(in the rows, 128 means zero)
Families of rows that turns and mirrors carry onto each other, the same ones carrying the whole set onto itself: the rest of each named row's family, in list order:
4 families of 8 rows:
k792: [120 123 105 157 117 153 102 128 111 122 126 116 168 145 113 135 119 163
 119 113 131]
k691: [112 155 110  88 150 161 140 141 142 154 116 127 121 118 140 122 108 136
 136 110 111]
k63: [139 126 118 131 166 131 156 173 143 146 121 138 146 137 120 145 118 150
 132 126  94]
k710: [149 117 116 137 166 140 154 161 143 143 105 136 142 137 115 158 124 164
 127 118  98]
k520: [128 112 122 120 122 116 134 137 126 102 133 154 102 136 103 137 146 105
 160 114 131]
k221: [141 117  94 141 105 128 147 132 127 127 158 147 140 129 125 132 128 160
 168 104 150]
k175: [112 129 110 154 113 152  99 122 123 127 134 114 160 141  96 132 121 160
 117 125 129]
k539: [137 103  91 128 109 148 137 117 127 126 157 150 138 130 123 130 118 169
 156 101 150]
k194: [109 112 136 133 153 127 118 139 115  89 125 149  95 126 142 101 122 131
 114 129 137]
k318: [142  93 103 125 110 144 142 128 126 137 150 145 145 135 129 126 125 159
 167  92 142]
k949: [112 105 137 134 153 142 113 130 117 105 118 151  95 137 138 108 126 111
 115 130 135]
k127: [117 154  98  81 144 142 146 153 146 150 115 125 121 119 139 114 123 135
 141 121 117]
k213: [106 140 107 160 112 144 120 132 122 119 135 115 161 140 107 119 113 165
 118 119 143]
k342: [150 119 133 129 168 137 149 163 140 148 116 121 136 131 110 155 123 152
 127 116  90]
k571: [115 133 106 159 114 155 107 123 116 123 127 109 154 143 109 135 127 156
 102 119 142]
k890: [138 110 120 122 127 121 135 118 131 108 122 159 109 128 111 150 139 112
 172 108 132]
k354: [133 101 110 135 115 140 145 123 126 132 164 139 151 128 125 134 121 166
 156  97 155]
k829: [121 142 121 121 109 119 105 108 135 139  91  94 135 110 128 112 133 132
 117 123 133]
k993: [121 162 114 118 111 121 120 124 137 133  91 100 128 123 109 110 139 139
 110 127 136]
k471: [155 111 132 160 158 105 140 149 126 126 110 140 122 121 148 118 122 171
 106 131 126]
k299: [164 100 130 152 161 123 135 143 122 134 120 126 108 113 156 117 123 170
 108 131 130]
k416: [145  95 138 152 161 117 124 142 133 128 113 127 121 117 154 115 125 177
 109 138 134]
k549: [117 153 109 116 115 127 114 112 145 137  94  93 119 108 128 122 138 133
 124 130 139]
k845: [111 137 107  91 148 156 156 145 157 159 118 124 123 126 134 122 114 126
 140 111 117]
k584: [111 102 127 144 150 146 111 135 115 100 107 139  93 134 147 101 118 124
 110 123 126]
k34: [112 102 130 143 160 144 115 132 118  93 124 139  92 128 135 111 111 120
 120 129 128]
k398: [145  95 123 125 120 119 135 114 137 105 124 149 100 130  98 134 135 113
 159 110 131]
k595: [115 141 104  86 139 156 145 139 140 153 112 125 120 119 145 120 116 119
 132 102 114]
k552: [141 115 113 128 160 138 151 164 140 141 112 124 142 130 118 163 120 151
 137 106  87]
k910: [132 155 116 118 108 127 113 107 141 153  96 104 125 114 122 114 134 139
 116 129 133]
k109: [130  99 125 117 125 120 128 122 135 103 110 144 101 131 110 134 138 109
 170 107 119]
k266: [154  89 130 157 149 117 135 150 130 138 116 116 126 116 157 118 125 174
 108 124 122]

Which other rows belong to the same family as k890? k710, k949, k571, k354, k416, k549, k845
Which other rows belong to the same family as k213? k63, k520, k221, k194, k127, k993, k471
Which other rows belong to the same family as k792? k318, k829, k584, k595, k552, k109, k266

